In the rows, 128 means zero.
One turn moves each row of this set onto another row. After a few examples, where does it send each row asked below?
K249: [123 167 180 141 132 126 128 146 106 127 153 123 125 124 132 125 151 124
 100 116 144 121 146]
K715: [ 97 160 149 104  90 115 112 145  99 148 157 135 109 150 138 118 130 135
 125 119 132 116 117]
K194: [ 90 158 155  92  92 121 103 139 117 145 158 143 115 148 135 120 126 139
 121 119 133 112 129]
K600: [121 148 145 132 127 119 140 138 104 138 139 138 120 149 125  97 151 118
 115 119 156 101 162]
K949: [103 140 175 146 118 133 123 147 122 123 147 115 127 143 145 100 163 132
 125 114 143  98 125]
K932: [122 173 175 134 128 132 122 154 116 126 138 134 123 125 136 112 147 116
  94 105 151 115 145]
K730: [116 171 151  93  94 116 103 155 107 155 137 132 122 139 137 114 132 127
 119 106 137 113 130]
K630: [101 153 138 119  90 121 104 138 114 141 155 137 111 159 132 125 132 137
 127 123 129 119 123]
K372: [113 161 180 141 127 139 121 152 116 134 145 131 120 125 124 123 160 137
  91 118 148 116 141]
K969: [112 150 132 116 123 108 132 135 110 141 145 144 115 159 110 102 129 125
 130 124 138 103 142]
K354: [122 171 181 127 125 129 135 145 116 129 149 136 126 132 128 133 146 123
  93 118 139 119 152]
K401: [106 131 165 152 117 130 125 143 131 130 152 119 130 152 137 111 156 150
 120 119 139 111 130]
K934: [109 152 179 142 140 122 144 149 128 123 155 128 133 134 131 115 134 145
  96 117 141 117 141]
K157: [ 98 139 177 145 118 136 116 142 139 124 150 125 130 131 145 109 164 134
 117 117 149 100 140]
K191: [107 162 150 111  89 117 103 144 106 148 156 148 109 147 136 111 137 136
 116 128 136 108 113]
K594: [114 161 173 146 116 139 118 155 107 124 143 123 114 141 144 112 166 109
 111 118 148 110 139]
K298: [ 98 159 144  98 114 120 122 161 126 133 160 119 126 131 129 131 116 113
 130 115 127 110 139]
K603: [113 144 182 143 133 123 132 139 119 125 152 115 137 127 133 118 145 146
 113 114 140 108 132]
K19: [101 155 142 100 116 129 133 162 139 137 157 120 131 132 129 135 119 120
 120 117 131 108 146]
K664: [125 146 147 131 135 119 144 138 105 138 140 133 128 143 116 102 143 128
 106 120 155 105 158]
K580: [ 92 161 147  94 108 130 112 164 134 142 152 130 119 137 117 132 124 119
 126 118 125 115 138]
K714: [111 167 158  90  94 113 125 169 115 158 149 132 127 135 137 118 137 127
 113 112 136 105 140]
K176: [116 166 173 136 108 139 115 158 118 126 142 138 116 146 140 105 169 104
 112 116 145 104 141]
K409: [100 166 153  90 116 119 128 169 130 137 149 128 132 133 131 119 112 122
 113 106 132 112 144]
K313: [112 152 140 107 114 105 135 136 103 153 141 141 120 162 122  97 133 126
 130 123 141 101 147]
K894: [116 150 139  97 118 112 135 146 107 146 140 133 126 157 120 102 130 119
 123 117 144 105 158]
K853: [ 95 157 155  84  95 128 108 166 119 150 149 130 120 145 126 120 131 132
 117 112 131 110 133]
K533: [115 143 144 137 127 115 139 139 114 139 136 135 121 151 123  89 152 124
 124 120 152  92 151]
K614: [ 94 147 132 119 112 131 115 135 129 125 165 137 114 146 127 130 118 130
 126 131 133 109 122]
K998: [114 145 129 107 127 115 135 143 112 139 143 134 125 155 107 105 123 118
 127 122 139 104 151]
K796: [121 135 145 135 137 114 141 140 111 138 141 131 128 148 114  93 145 135
 119 121 150  97 150]
K510: [108 148 184 142 132 126 122 144 133 138 146 123 133 122 130 119 155 147
 108 118 144 109 137]
K148: [115 139 177 134 134 128 136 131 131 128 152 118 139 135 128 126 138 152
 108 124 138 111 130]
K392: [107 134 168 138 115 135 112 144 130 125 146 120 130 150 140  99 161 136
 125 123 141  95 119]
K925: [105 152 172 142 113 147 114 149 121 119 148 135 118 136 138 115 165 125
 101 115 153 105 145]
K556: [106 162 154  91  97 113 116 169 107 156 150 119 125 138 137 122 131 122
 122 113 132 113 134]
K841: [ 88 162 147 104 109 121 107 139 133 138 160 146 114 142 126 133 117 128
 128 125 125 118 132]
K792: [119 154 161 146 107 136 104 148 118 132 133 124 123 143 146 106 167 120
 119 109 149 106 135]
K697: [ 89 155 138 112 108 120 118 141 118 125 168 135 110 143 129 128 113 127
 131 121 124 113 121]
K264: [ 89 149 139 116 114 125 130 154 135 127 166 134 117 151 128 128 113 132
 125 124 125 118 136]

K925 -> K853
K949 -> K715
Now find these:
K969 -> K533
K19 -> K148
K932 -> K409

